Each path below is one point turned by a fixed rotation once a step. After each direction that follows a path, write how fast that rotation turns it, in degrees per step (0 if it stays still).
Each turn is a multiple of 5 degrees from 10 to 175, or 0.
Each row of a path follows its step; steps can be skipped.

step 0: -4.73, -2.42, -1.94, 1.83, -0.32, 0.01, -1.97, 1.63, 1.19, -0.26, -0.62, -2.02, 1.16, -0.03, -1.22, -1.97, -2.52, -0.16, -3.13, 0.89, -2.08, 1.20, -0.58, 4.12, -0.23, -0.34, -0.81, 1.21, -1.18, -3.83, -2.84, -1.63, 1.34, -0.08, -0.46, -1.17, 0.00, 3.91, -2.59, -1.20, 1.80, 0.08, -1.24, 1.46, -1.12, -1.67, -1.79, -1.44, -2.81, 1.79, 2.35, -0.45, 1.46
step 1: 0.67, 0.05, -0.14, 1.96, 2.54, 2.44, -1.29, 1.84, 1.42, 1.98, -0.93, 0.22, -2.45, -1.59, 2.25, 1.00, 1.97, -0.63, -0.75, -1.62, 0.61, 0.77, -3.66, 1.81, -0.79, 2.41, 0.37, 0.32, -5.41, -3.28, -1.31, -1.93, 1.23, 1.58, -2.38, -0.55, -1.17, 0.54, -2.29, 1.14, -2.20, 2.57, 2.59, -0.36, -0.92, 0.37, 1.21, 2.96, 1.10, -1.64, -2.86, -2.20, 0.60
step 2: -0.74, 0.55, 2.17, -2.22, 1.52, 0.82, 0.55, -2.01, 1.60, 2.63, 3.21, -1.06, -1.62, 0.38, 4.20, -1.87, 0.28, 0.00, -2.83, 1.01, -0.21, -1.76, 1.56, -1.98, 0.56, 0.32, 0.74, -1.66, 1.56, -2.72, 3.85, -2.62, -1.09, 2.96, -4.35, -0.71, -1.52, -0.18, 1.60, -0.47, 1.14, 1.42, 1.10, 2.38, -0.40, -1.30, 0.86, 1.60, -1.85, 0.18, 0.22, 0.95, -3.87
step 3: 1.84, -2.38, -1.65, -1.58, -2.78, 0.68, 0.07, -2.95, 1.61, -0.27, -3.28, -1.42, 1.07, 0.99, 0.80, 0.92, -3.54, -3.24, -1.97, 0.64, -0.94, 1.34, -1.09, 1.58, -0.55, -1.31, -0.48, -0.21, -1.20, -3.40, 2.17, 0.59, -1.18, 1.37, 1.66, -2.05, -3.05, -3.75, -0.76, -1.69, 0.31, -1.94, -1.34, 0.50, -0.39, -0.08, -2.88, 2.84, 0.32, 3.96, 1.27, 1.65, -1.20
step 4: 2.19, 2.89, -0.72, -0.17, 2.67, 1.39, -0.98, 1.27, -1.79, -0.17, -0.09, -2.21, 0.26, 0.47, 2.08, -1.71, -3.04, -3.01, 0.49, -1.29, -2.32, 2.21, 1.26, 1.30, 0.81, 0.69, 2.38, 4.01, -1.13, -1.25, 1.43, -1.85, 1.75, 1.40, 2.47, -0.72, -2.16, 0.64, 1.93, 0.63, -2.40, 0.03, 0.21, 2.21, 0.61, 1.25, -1.45, -1.03, -0.67, 0.45, -0.78, -3.38, 5.46
step 5: 0.67, 2.21, 1.34, 0.96, 1.73, 2.24, 0.47, 2.67, 1.69, 2.70, 0.76, 2.38, -0.15, 0.15, 2.54, 2.40, 0.93, -4.43, 1.62, -0.84, -0.95, -1.60, -1.55, -3.10, -1.40, 0.67, -0.40, 1.90, 2.18, 1.00, 4.37, -0.82, -1.71, 1.86, 1.81, 2.82, -0.56, -1.81, -1.32, 2.47, 0.02, -0.72, 0.60, -0.40, 1.51, 2.05, 1.47, 2.14, -1.41, -3.64, 0.68, 2.08, -0.24
step 6: -1.21, -0.13, 4.74, -2.53, -0.81, 1.90, 2.86, 0.89, -3.09, -2.56, -0.28, 3.24, 1.80, 0.07, 0.56, 1.55, 0.56, -1.78, 0.68, 1.40, -0.11, 0.55, 1.09, -0.22, 2.34, -3.38, -0.80, -2.97, 1.48, 0.10, 2.82, -2.01, -2.89, -0.94, 0.40, -0.39, -2.69, -0.51, 1.25, -2.54, 3.33, -0.53, -4.06, 0.25, 1.25, 0.31, -1.52, -0.73, -1.01, 1.43, 0.80, 0.95, 0.52
step 7: 0.25, -1.05, -4.32, -0.13, 0.30, 2.34, -0.74, -3.36, -2.89, -0.45, -3.81, 0.35, 0.86, 0.13, -2.86, 2.46, 0.00, -0.26, 0.86, -0.97, 0.72, 1.72, -1.22, 2.04, -2.95, -1.81, 1.46, 2.84, -2.00, 2.74, 1.10, -0.65, -0.96, -1.58, 2.01, 0.08, -0.52, -0.01, -0.01, 0.00, 3.43, -1.61, -2.93, 3.38, 1.97, 0.59, 1.60, -2.44, 0.58, -0.58, -1.38, -1.68, 1.90
step 8: -1.73, 3.64, -0.41, 1.58, -0.03, -0.91, -2.57, 1.85, -0.11, -2.66, 3.02, 0.47, -3.86, -2.92, 0.05, 0.97, -1.04, -0.65, 5.65, -0.23, 2.16, -0.52, 0.93, -2.24, -2.57, -0.63, -0.78, 1.58, -0.87, 3.86, 2.24, -0.07, 2.58, 1.33, -0.84, -1.19, -0.44, 2.48, 0.73, -1.10, 0.98, 0.72, 0.39, -0.30, 0.46, 2.91, 2.06, -0.79, 0.34, -0.93, -1.45, -1.56, 0.73
step 9: -3.14, -1.37, 2.47, 0.13, -2.11, -2.39, -0.45, -1.08, -0.93, 0.15, 0.19, 0.18, 1.42, -1.53, -0.54, -0.07, 0.86, 1.36, 2.56, 3.14, 0.01, -2.96, -3.16, -1.35, 1.20, -0.41, 1.12, -2.96, -0.48, 1.10, 2.27, -0.70, -1.32, -0.13, 4.83, 1.79, 0.30, -0.05, 1.17, -0.61, 1.47, 1.45, 0.41, -0.37, -3.55, 2.23, 3.21, -0.78, 0.55, -1.97, 1.06, 3.34, -3.53
step 10: -2.28, -1.49, -0.51, -2.03, -0.44, -1.07, -0.90, -0.87, -1.62, 1.96, -1.33, 0.25, 1.97, -2.47, -2.97, 1.57, 2.12, 1.74, 0.58, 2.45, -0.96, 2.49, 1.12, 4.97, 1.87, -1.96, 2.49, -1.85, 1.18, 1.70, -1.96, 1.77, 2.85, -0.60, -1.11, -4.40, -3.23, -0.69, 0.54, 0.34, 0.89, -1.67, 0.67, -1.54, -0.30, 1.66, -0.54, -3.63, 0.82, 1.22, 0.48, 0.94, -0.18
Speeds:
0.38, 0.73, 0.68, 0.28, -0.07, -0.79, 0.70, 0.20, 0.24, 0.11, 0.30, 0.09, 0.78, -0.01, 0.00, 0.93, -0.31, 0.64, 0.24, -0.24, 0.37, 0.34, 0.28, 0.54, -0.44, -0.44, -1.11, 0.47, -0.87, 0.52, 0.65, -0.12, -0.05, -0.32, 0.39, 0.47, 0.40, 0.32, 0.46, 0.62, 1.32, 0.10, 0.10, 0.12, 0.25, -0.29, -0.44, -0.49, 0.20, -0.12, -0.40, 0.66, 0.47	35
-0.26, -0.62, 0.32, 0.70, 0.35, 0.26, -0.09, 0.44, 0.73, 0.51, -0.10, -0.92, 0.17, 0.28, -0.22, -0.14, -0.20, 0.97, 0.78, -0.98, -0.24, 0.31, 0.32, 0.63, 0.04, 0.61, -0.64, -1.24, -0.51, 0.18, -0.80, 0.25, -0.43, 0.59, -0.49, -0.40, 0.38, 0.05, 0.52, -0.13, -0.44, -0.74, 0.20, 0.43, -0.44, -0.51, 0.17, 0.02, -0.27, -0.23, 0.56, 0.13, -0.30	25
-0.27, 0.23, 0.43, -0.04, -0.26, 0.61, 0.98, 0.00, 0.04, -1.05, 0.24, 0.36, 0.25, 0.20, -0.46, 0.15, -0.16, -0.40, 0.49, -0.72, 0.24, -0.43, -0.25, -0.70, 0.27, 0.38, 0.38, 0.45, 0.10, 0.33, 0.73, 0.16, -0.40, -0.82, -0.17, -0.18, -0.18, -0.52, -0.16, 0.34, -0.75, -1.55, -0.11, 0.73, -0.17, -0.80, 0.39, -0.14, -0.32, 0.03, 0.05, 0.08, 1.00	35
0.05, -0.34, -0.24, 0.06, 0.38, 0.56, -0.61, 0.35, -0.27, -0.16, -0.16, -0.27, 0.81, 0.30, 0.29, -0.11, 0.74, -0.56, 0.11, 0.05, -0.02, 0.19, -0.45, 0.47, -0.40, 0.48, -0.61, 0.84, 0.23, 0.17, -0.03, 0.61, 0.95, -0.24, 0.02, -0.36, -0.31, 0.46, 1.12, -0.50, -0.20, -0.24, 0.92, 0.03, 0.68, -0.75, 0.40, 0.14, 0.25, -0.48, -1.44, -0.54, 0.02	110
-0.29, 0.36, 0.54, 0.21, 0.12, -0.34, -0.15, 0.11, -0.08, -0.01, -0.16, 0.87, 0.80, -1.01, -0.08, -0.22, -0.41, -0.87, 0.36, -0.62, -0.61, -1.19, -0.02, 0.19, 0.35, 0.21, -0.11, 0.15, -0.45, -0.15, -0.50, -0.17, 0.06, -0.12, 0.27, 0.12, -0.57, 1.07, -0.02, 0.96, -0.43, 0.42, 0.23, -0.34, -0.75, -0.02, -0.25, 0.39, -0.15, -1.26, 0.36, -0.35, -0.54	90

step 0: 1.27, 0.96, 2.53, -0.23, -0.72, 1.26, 1.87, 1.29, -4.87, -1.46, 1.37, 2.50, -0.89, -1.57, 2.58, -0.19, 0.21, -1.45, -1.26, -0.08, 1.43, -1.01, 0.94, -2.24, -0.07, -0.04, -2.21, 0.92, 2.17, 0.03, 1.62, 0.95, -0.26, -0.32, 0.13, -1.67, -2.53, -1.88, 1.37, -1.20, 0.79, 0.50, -1.39, -1.99, 0.71, -0.78, 0.91, -3.87, -1.11, -1.71, 1.73, -1.28, -0.27
step 1: -1.06, -0.23, -1.00, 3.03, 0.71, -2.95, -1.97, -0.77, -0.27, -1.44, -0.55, -0.46, 1.85, 0.01, -1.04, 1.29, -1.88, 0.57, 1.83, 2.07, -3.34, 4.05, 1.50, 0.82, 1.64, -1.68, -0.15, -0.32, 0.97, 2.01, -0.15, 1.61, 0.98, 2.30, 2.05, -1.33, 0.65, 0.94, -1.06, -0.14, 0.65, 2.18, -1.01, 3.10, -2.18, 1.44, 1.08, -1.50, 0.16, 0.28, 0.27, 2.51, -0.08
step 2: -0.93, -1.96, 1.30, 1.24, 0.04, 0.10, 2.25, 0.25, 0.52, 1.72, 0.89, 0.99, -1.51, -0.41, -1.64, -1.42, -1.14, -1.00, -2.63, -4.08, 0.00, 0.59, 1.90, -0.53, -0.43, -0.20, 0.11, -1.71, 3.12, -0.17, -0.48, -1.48, 0.50, -1.97, -0.21, -1.04, -2.99, 0.21, -1.50, -1.31, 1.67, -1.48, -1.22, -0.70, -0.30, -0.83, -1.97, -0.38, 0.11, -2.18, 1.11, -3.64, 4.00
step 3: -2.78, -0.41, -0.80, -0.84, 1.06, -0.69, 1.58, -1.37, -0.07, -0.44, 1.41, 1.36, 0.56, -0.66, 0.54, 2.69, -1.60, 1.15, 2.15, 0.90, -1.58, -1.20, -1.02, 1.35, 0.28, -0.01, -0.89, 2.23, -1.24, 3.90, -2.36, 1.25, 1.53, 4.47, 0.27, 0.77, -1.02, -0.40, -0.29, -3.32, 1.38, 0.69, 0.23, -1.72, -1.28, -2.93, 0.16, 1.60, -1.02, 0.80, 0.44, 2.33, -1.38
step 4: 1.39, 1.26, -0.06, 2.13, 0.35, -0.49, -2.11, 0.83, 0.80, 2.46, 0.20, -0.83, -1.10, 0.41, -0.21, 0.16, -3.28, -4.04, 1.44, -0.71, 1.71, 1.54, 0.97, 0.05, 0.31, 1.76, 0.99, -1.27, 1.92, 0.79, -1.02, -0.46, -0.85, -1.87, -0.78, 2.13, -0.62, -1.23, -1.43, -0.73, -1.23, 1.41, -1.31, 0.46, 2.46, -0.21, -5.40, -1.49, -0.01, -0.48, -1.90, -2.18, -1.10
step 5: -0.40, 0.85, 2.06, -2.72, -1.80, -0.09, 2.28, -0.82, 2.74, -1.07, -0.46, 0.90, -0.56, 0.70, 0.78, 1.31, 0.09, -1.02, -1.28, -0.30, 1.46, -0.27, -0.72, 0.21, 2.10, 2.78, 0.41, -1.67, -2.24, 3.33, 0.52, 3.26, 0.80, 0.66, 1.26, -0.34, 0.98, -0.67, 0.14, 1.30, 3.34, 1.42, 2.14, -0.57, -1.70, -1.92, 2.12, -0.36, -3.19, -0.53, -0.46, 1.29, 2.56
step 6: -1.61, -1.84, -0.77, 1.93, 1.54, 2.80, -1.68, 1.98, -0.45, -1.77, -1.69, 0.36, -0.91, 0.21, -0.37, 1.80, 0.68, -1.04, 3.74, -2.24, 0.65, -0.49, 1.23, -0.25, -1.96, 0.15, -0.78, -0.24, 1.37, -0.36, 0.54, -1.32, 0.52, 0.93, 0.93, -0.48, -0.46, 0.01, -1.20, 0.02, -2.11, 0.03, -1.29, -0.57, -0.31, 1.93, -0.64, -3.05, -3.96, 1.63, -3.95, -1.65, -2.39
step 7: -2.29, 1.77, 2.38, -0.69, -1.54, -2.55, 1.28, -0.70, 1.16, -0.01, -3.28, 0.25, 0.19, -1.75, -0.82, 0.79, -0.60, -0.23, -2.68, 1.50, 0.31, -0.51, 0.69, 2.21, 2.85, 0.40, -1.38, -2.10, -1.40, -1.76, 1.10, -0.38, 0.44, 0.56, 2.76, -1.59, -1.62, -0.44, 1.44, 0.85, 0.65, 2.73, 1.22, -1.57, 0.10, 0.18, -1.36, -2.01, 0.81, -3.33, 2.79, -0.22, -2.01
step 8: 1.13, -2.59, 0.13, -0.34, -0.09, -1.09, -2.34, 2.77, 0.42, -1.94, -0.27, -0.27, 0.58, 1.08, 1.93, -3.13, 1.08, 1.02, 2.26, -2.21, -0.12, 1.08, -0.44, -1.36, -1.52, 0.15, -0.30, 0.99, -2.06, 0.97, -2.50, 0.67, 2.07, 1.29, 0.26, -1.44, -2.01, 0.41, 0.21, -1.94, 0.56, 0.07, -3.18, 3.52, -2.97, 1.02, -0.93, 0.07, -2.85, -1.39, 0.35, -1.96, -0.21
step 9: 0.49, 1.08, 0.90, 3.67, 1.14, 0.55, 1.06, -0.22, -1.28, 2.02, 0.46, 2.98, 0.88, -1.76, -0.79, 1.19, -2.18, 1.06, -0.13, 1.00, 2.30, 0.54, -0.37, 0.22, 0.09, 0.00, -2.46, -2.14, 1.95, -1.04, 3.85, 2.99, 1.31, 2.08, 1.76, -1.05, -2.65, -0.39, 1.53, 0.10, -1.18, 0.80, -0.22, -1.48, 0.70, -2.41, 0.18, 2.58, 1.29, -1.52, -0.20, -1.72, 0.23
step 10: 0.26, -0.09, -0.56, -1.03, -2.40, -2.19, -0.75, -0.30, 0.09, -0.59, 4.30, -0.67, 0.56, -1.16, 2.55, 0.59, -1.36, -2.92, 3.18, -2.43, -1.55, -0.48, -1.19, -1.84, 1.68, -1.62, -0.78, 1.85, 0.52, 1.45, -0.32, -0.37, -2.15, 0.17, 1.83, -1.44, -0.19, 2.73, -2.22, -1.38, 2.58, 2.65, -0.68, 1.79, -1.15, 0.94, 0.12, -1.86, 0.34, -0.91, 0.97, 0.19, -0.24
Speeds:
-0.01, -0.30, -0.41, -0.52, 0.21, -0.06, 0.69, -0.62, 0.32, -0.53, 0.45, -0.40, 0.31, -0.82, -0.20, -0.06, 0.16, 0.31, -0.56, 0.46, 0.35, 1.09, -0.03, -0.34, 0.18, 0.38, -0.76, -0.14, -0.08, 0.08, -0.25, -0.20, -0.62, 0.53, 0.01, -0.01, 0.75, 0.61, 0.79, -0.14, -0.35, -0.05, 0.05, 0.23, -1.07, -0.79, -0.58, -0.68, 0.52, 0.41, -1.00, -0.82, -0.27	175
0.30, -0.33, 0.60, -1.28, -0.96, -0.24, 0.08, 0.87, -0.87, -0.29, 0.65, 0.65, 0.66, -0.49, -0.39, -0.12, 0.11, 0.06, -0.26, -0.58, -0.23, -0.45, -0.54, 0.31, 0.30, 0.40, -0.66, -0.36, 0.33, 0.26, -0.67, -0.08, -0.20, -0.05, -0.18, -0.09, 0.92, 0.47, 0.30, -0.40, 0.63, 0.01, 0.97, -0.14, 0.53, 0.21, -0.14, -0.11, -0.60, -0.41, 0.64, 0.02, 0.30	145
0.01, -0.21, -0.54, 0.43, -0.20, -0.39, 0.31, -0.06, -1.56, 0.02, 0.00, 0.03, -0.03, 0.04, -0.23, -0.55, -0.49, 0.41, 0.33, -0.29, -0.43, 0.28, 0.07, -0.50, -0.77, -0.66, -0.01, -0.32, -0.27, -0.06, 0.09, 0.32, 0.39, -0.14, 0.56, -1.06, -0.59, 0.70, 0.53, -0.06, -0.62, -0.02, 0.23, 0.98, -0.13, -0.78, 0.53, -0.41, 0.71, -0.81, 0.86, -0.09, 0.07	45
-0.23, 0.02, -0.51, 0.82, -0.35, -0.35, -0.51, -0.47, -0.40, -0.02, 0.61, 0.07, -0.07, -1.01, -0.83, -0.65, 0.57, -0.17, -0.43, 1.08, 0.59, 0.18, 0.02, 0.03, 0.19, 0.14, -0.24, 0.89, -0.10, 0.07, 0.22, 0.42, -0.01, -0.14, -0.32, -0.94, -0.06, 0.41, -1.17, 0.06, 0.49, -0.79, -0.29, -0.24, -0.20, 0.30, -0.15, 0.55, -0.91, -0.64, 0.28, -0.22, -0.39	45
0.18, -0.20, 0.67, -0.18, 0.63, -0.12, -0.10, 0.90, -0.12, -0.22, -0.26, -0.26, -0.25, -0.65, 0.88, -0.60, -0.08, -0.81, -0.17, 0.00, 0.38, 0.01, 0.04, 0.28, 0.15, -1.22, -0.04, 0.15, -1.28, 0.31, -0.53, -0.23, -0.21, -0.10, 0.33, -0.12, 0.22, 0.22, -0.44, -0.28, 0.96, -0.45, -0.25, -0.68, -0.07, -0.95, 1.11, -0.22, 0.43, -0.13, -0.58, 0.27, 0.01	145
0.18, 0.17, 0.95, -0.06, -0.16, 0.34, -0.25, 0.51, -0.08, -0.14, 0.65, -0.16, -0.19, -0.18, -0.81, 0.79, 0.12, 0.15, -0.07, 0.51, -0.59, -0.33, 0.06, 0.23, 0.60, -0.23, 1.21, -0.25, 0.27, 0.35, 0.47, -0.14, 0.13, 0.12, 0.00, -0.30, 0.39, 1.14, 0.34, -0.24, -0.84, 0.36, -1.40, -0.19, 0.49, -0.43, -0.15, 0.08, 0.25, -0.64, -0.59, 0.42, -0.82	125
